In the data rows, the value 128 means zero.
Here are some points, one per row:
165;126;164;127;072;199;160;170;129;198;158;157;064;084;098;167;100;177;170;043;213;110;116;137;136;081;107;118;128;135;185;067;176;114;181;121;089;166;198
102;134;193;143;213;070;078;099;140;091;145;135;176;178;085;118;158;070;022;205;062;071;170;109;058;233;123;207;160;124;223;136;141;177;097;228;169;157;019
168;193;070;113;119;111;109;157;132;130;232;210;203;135;162;069;126;163;118;093;068;062;086;138;055;076;167;088;093;125;092;069;101;107;102;135;066;142;164
115;128;120;100;186;101;154;187;133;161;171;066;172;114;138;098;104;130;135;152;079;128;095;146;135;200;149;190;122;119;161;192;127;107;124;140;156;113;112
153;126;082;111;145;144;132;133;143;126;097;137;100;100;106;149;132;116;091;159;142;172;149;188;152;135;151;160;104;138;056;117;124;088;117;117;165;144;164
185;168;058;124;043;151;118;176;200;175;167;172;154;181;163;117;099;140;132;120;099;097;163;071;060;066;104;077;137;160;080;083;079;118;166;094;176;104;053
150;147;112;047;214;169;135;128;175;173;057;148;143;088;140;156;098;072;162;095;132;166;160;147;147;198;149;135;133;158;041;110;104;113;160;054;166;072;154
034;086;114;147;192;089;057;136;101;064;161;090;139;154;111;164;109;168;129;169;119;091;100;058;179;121;129;184;115;054;152;136;166;124;122;151;055;122;087
100;155;182;152;162;112;100;171;000;102;152;044;164;142;063;123;215;117;113;202;087;149;067;203;089;100;108;210;138;008;226;112;129;110;107;146;064;157;092
151;107;096;101;139;109;158;170;200;191;110;134;194;125;176;169;077;076;135;121;101;123;238;034;101;161;118;146;113;205;068;135;144;144;105;114;114;084;193
095;219;130;115;213;044;101;089;139;090;231;095;255;153;079;094;116;090;100;144;038;136;156;000;217;222;122;205;093;170;090;194;096;125;099;172;157;083;000
142;111;057;131;176;141;092;106;186;199;054;147;154;157;164;137;092;050;139;064;147;156;126;108;071;124;156;173;142;116;140;159;129;153;158;091;076;140;141
159;140;143;070;132;161;176;092;128;162;114;118;103;093;140;155;154;120;125;121;183;145;128;170;205;158;113;081;140;173;138;086;115;128;164;111;054;154;145
043;145;173;137;143;088;057;167;145;172;069;090;086;090;052;194;201;171;134;164;059;119;146;099;098;133;081;152;128;067;218;217;186;142;136;082;153;136;075
224;192;101;151;046;143;096;117;159;128;137;159;181;187;181;160;083;124;131;115;167;167;157;089;072;157;127;131;122;180;154;115;090;109;111;140;124;032;155
148;089;081;151;110;179;212;120;225;170;114;151;172;104;150;148;068;130;139;041;156;191;122;138;099;126;110;108;146;154;115;164;147;135;082;112;174;109;181
098;058;139;144;022;105;099;144;123;116;137;158;078;100;138;127;180;084;163;120;174;115;127;211;157;059;064;080;174;149;098;145;163;142;157;136;224;106;165
087;083;207;182;210;085;074;117;058;100;123;095;143;125;061;097;168;123;084;137;090;118;078;095;122;135;109;202;140;036;158;107;162;142;175;124;063;095;064
165;162;115;114;159;161;118;153;207;154;071;118;134;105;173;160;098;142;185;043;152;133;226;155;182;165;135;113;119;210;032;161;056;116;169;071;107;147;195
129;130;131;180;038;171;096;105;205;170;075;240;086;152;119;130;065;133;114;190;181;134;151;174;148;137;133;082;112;123;202;108;125;129;111;178;240;085;187
107;097;096;117;119;181;087;117;085;161;161;143;093;141;130;162;195;120;091;099;155;155;180;130;104;075;174;102;086;187;123;092;157;074;160;144;090;165;080
197;107;082;172;086;141;184;090;188;163;104;155;155;142;211;156;081;071;116;134;131;130;139;138;174;093;171;114;085;197;079;070;060;126;123;047;166;130;207
132;134;126;168;085;126;157;148;146;137;138;108;104;182;068;156;157;140;182;111;106;121;096;134;099;145;189;149;159;120;124;190;080;110;148;099;111;150;126
180;048;098;149;002;150;175;128;139;188;102;125;105;116;122;109;147;122;046;138;165;149;148;195;164;133;108;090;093;128;117;077;159;143;107;185;164;106;152
129;149;123;178;107;125;093;092;105;106;083;177;142;148;148;117;157;094;118;093;166;135;142;120;063;039;134;148;117;112;129;092;134;144;118;120;097;155;133
111;152;094;122;162;127;166;112;144;119;061;140;073;089;124;157;175;110;153;067;145;192;181;167;114;113;129;083;153;100;197;112;174;127;166;063;183;136;111
173;148;058;171;121;180;109;133;131;185;113;114;150;138;184;119;066;186;102;092;143;128;187;091;107;164;156;066;191;178;127;115;111;146;131;164;206;154;134
136;097;078;053;236;091;164;099;016;094;223;091;130;169;136;145;162;095;111;183;015;148;111;087;139;160;097;147;117;081;102;090;113;180;121;195;082;158;045
112;144;129;093;113;126;100;158;111;178;150;111;179;147;172;154;159;139;161;135;097;116;156;148;132;109;143;115;152;137;104;145;057;185;152;089;092;056;106
120;145;149;119;092;072;026;040;118;110;164;187;083;148;047;096;162;082;096;089;118;079;136;094;135;104;088;149;177;084;255;000;195;102;089;147;104;158;069
063;096;154;176;072;117;184;154;144;077;054;133;060;068;124;167;166;157;156;121;129;147;085;158;122;093;099;084;088;070;117;125;155;141;126;100;203;157;134
087;070;132;108;016;164;217;091;116;130;147;139;104;085;113;104;140;159;129;127;176;115;098;206;125;163;117;025;131;038;134;096;153;164;183;144;156;153;103
103;141;075;094;061;093;126;152;153;138;191;107;237;088;157;118;120;124;054;162;072;157;158;114;085;224;090;209;142;081;065;196;093;116;069;133;189;121;120
175;120;086;108;075;140;112;099;133;124;084;149;120;105;120;110;095;111;099;082;178;092;103;175;095;112;159;063;132;126;078;104;104;119;071;158;192;100;121
140;122;134;134;207;166;150;174;116;159;125;138;055;130;073;145;215;169;144;148;126;122;201;221;079;149;135;132;147;080;142;104;104;126;104;133;119;147;132
181;156;186;145;174;147;060;123;105;063;137;106;128;141;051;088;094;159;143;101;098;121;137;134;121;132;144;121;092;102;190;106;111;144;156;119;083;167;132
123;112;132;112;090;087;176;103;171;132;126;088;076;146;200;129;104;147;107;203;133;108;114;174;131;105;144;106;123;114;219;150;137;134;167;125;203;089;191
149;129;109;144;091;118;192;104;086;137;064;138;107;136;090;063;145;104;136;081;208;117;092;158;105;144;133;136;131;128;149;081;116;103;171;120;062;126;173
175;111;110;148;095;135;168;106;122;110;066;121;054;080;160;225;063;167;146;143;186;112;086;161;093;105;131;050;172;108;136;146;182;096;171;073;090;178;172
189;119;108;142;225;159;150;158;175;181;104;166;062;141;203;162;110;110;126;082;180;112;180;103;171;071;120;095;144;142;090;171;123;116;083;130;163;069;216
131;036;172;141;007;135;142;124;092;154;118;136;051;094;063;175;055;124;142;151;230;180;096;091;194;038;128;114;133;095;194;099;212;126;154;123;131;099;164
150;098;037;086;136;196;125;116;125;206;106;121;124;174;124;134;149;120;110;111;122;086;143;088;115;020;094;140;160;147;114;141;106;081;112;142;099;114;171
092;172;144;133;130;096;160;178;105;157;171;091;158;080;092;161;147;156;130;193;087;150;172;094;117;184;126;192;163;109;137;141;121;138;142;190;200;120;108
039;069;171;197;182;157;115;163;052;101;070;153;072;098;098;176;196;150;116;148;168;135;164;176;152;049;162;191;127;095;131;180;098;098;195;155;112;098;103
178;106;139;099;127;175;103;095;145;083;199;154;139;135;176;000;075;116;176;132;162;138;063;104;132;071;106;093;145;165;191;126;200;100;054;108;108;141;133
125;144;183;151;074;164;113;055;079;092;096;106;085;133;117;120;144;157;098;109;147;076;108;127;136;041;210;039;107;104;248;043;143;110;123;185;019;154;133
038;163;139;101;134;101;094;149;114;079;184;117;234;164;078;151;140;167;048;146;126;076;163;108;150;203;115;233;124;150;049;119;123;182;081;167;181;099;030
136;098;185;167;047;185;115;106;122;178;092;185;056;127;152;111;196;160;162;055;144;161;076;148;089;065;169;066;096;070;173;101;098;134;139;120;080;116;080
105;174;093;119;137;105;162;110;209;187;156;099;131;171;160;078;061;088;086;183;123;074;131;119;120;248;103;122;096;210;080;180;116;140;159;167;172;073;128
129;150;142;150;255;150;149;133;064;039;201;153;172;165;125;118;173;168;114;147;099;100;104;088;098;116;103;192;169;140;063;156;093;177;143;164;003;129;061
121;109;117;092;151;145;219;099;177;091;058;171;112;115;159;176;132;172;198;072;135;165;103;103;094;130;129;097;126;183;076;098;048;121;081;105;096;103;151
096;151;110;127;192;121;130;174;084;108;121;165;173;132;160;066;141;123;143;125;055;176;136;054;200;149;209;104;112;156;092;096;050;126;159;095;218;122;101
133;094;228;105;065;136;103;056;105;174;124;144;092;113;147;105;145;145;085;111;184;136;153;150;127;058;106;072;146;152;127;139;188;118;102;197;167;183;103
153;158;113;179;082;156;145;158;209;157;183;183;062;146;206;112;082;115;143;104;110;138;130;136;118;085;138;084;138;162;145;205;113;091;140;062;124;093;122
097;167;085;114;059;151;139;106;148;147;114;080;073;039;140;162;130;089;105;140;139;133;160;141;150;177;114;068;128;163;070;147;185;108;070;136;140;194;117
101;157;139;146;119;113;170;146;130;144;098;096;157;133;162;078;139;165;114;152;113;179;108;149;077;092;120;117;059;127;116;073;120;147;150;114;151;183;179
137;165;101;087;241;136;175;131;090;087;194;104;240;159;139;108;108;115;083;137;061;134;101;067;186;133;168;135;130;199;106;220;121;151;146;072;119;093;090
100;164;160;140;149;115;133;092;101;089;142;137;120;154;132;040;106;085;108;189;101;118;110;101;172;203;158;166;082;116;081;104;095;175;116;091;089;087;078
109;196;051;081;117;082;029;123;174;133;146;037;172;130;121;094;050;085;087;243;126;150;168;115;137;217;071;185;101;167;065;225;136;108;107;108;175;125;155
175;151;151;179;206;118;189;149;110;062;095;098;161;135;162;157;112;096;107;119;132;125;070;121;160;151;140;134;148;185;178;119;054;160;152;117;125;215;113
123;089;103;077;108;105;139;211;124;140;007;088;134;078;157;123;108;128;118;096;134;078;105;107;176;135;124;174;117;087;033;102;161;110;165;052;176;130;160
150;060;184;136;104;111;100;097;077;134;135;138;083;126;118;118;171;178;168;071;194;168;089;135;146;129;096;130;142;099;124;084;185;131;107;169;070;164;124
170;134;157;110;107;150;130;138;164;107;112;135;145;095;063;195;138;095;140;130;137;081;152;157;127;150;111;200;187;151;186;167;081;150;136;107;127;168;108
Along one direction, these points spread out more than along any other. Take the direction at right angles to it along which they spread out most. Go by this last direction. Where along it does each point below lie, from 0 to 99? 50 is the average, and the first point above lies past it. One standard deviation of the points above along it is 16.
103;086;225;169;107;138;062;052;092;060;120;136;070;138;079;130;159;126;208;122;171;086;108;167;129;050;134;135;087;078;252;081;117;092;101;119;105;081;149 82
162;165;115;097;173;084;149;117;107;104;100;192;150;191;154;050;119;135;153;120;101;132;203;109;137;089;197;072;159;172;147;111;129;127;173;132;122;111;171 44
080;134;139;092;084;094;170;175;164;157;110;125;104;148;148;108;156;158;144;174;117;121;064;202;121;072;180;091;126;145;132;137;131;111;092;144;088;115;103 55
156;113;097;103;133;131;145;092;144;122;178;121;097;162;200;055;083;071;203;135;184;127;056;049;176;110;081;036;077;206;120;141;143;050;106;154;080;129;255 38
179;078;168;103;105;162;166;094;092;150;128;198;074;114;152;154;120;139;183;113;128;132;089;217;144;175;103;086;126;042;141;196;196;117;150;091;148;102;158 57
054;076;227;148;148;058;099;124;059;093;096;103;152;127;059;117;188;110;139;148;136;126;107;132;063;183;102;242;116;075;093;116;160;176;088;147;197;102;091 69
101;077;164;149;208;118;061;197;021;101;089;062;096;104;041;191;173;126;134;149;133;117;140;206;096;150;140;220;181;059;248;137;124;156;151;111;086;186;029 86
123;076;190;178;106;088;094;077;093;062;172;147;090;121;126;069;049;148;180;109;192;114;116;039;165;058;141;044;104;171;101;131;178;115;091;134;058;174;248 57
102;168;130;118;213;082;167;152;166;056;172;050;135;134;109;121;122;163;111;170;000;167;059;049;163;109;100;180;141;141;132;108;100;168;103;174;120;131;055 54
105;130;134;110;081;201;144;136;091;122;110;147;083;101;118;140;168;210;226;075;193;137;098;193;127;070;119;134;109;065;068;082;206;114;177;142;087;167;188 66
105;170;094;110;162;080;068;166;207;092;228;058;251;096;121;116;101;138;065;155;018;122;114;155;177;245;100;141;115;130;054;224;122;134;094;224;075;149;168 35
147;223;086;110;182;084;085;190;187;068;207;068;216;160;109;178;110;115;138;177;037;120;150;033;088;224;087;142;127;167;015;204;071;138;083;080;202;125;075 22
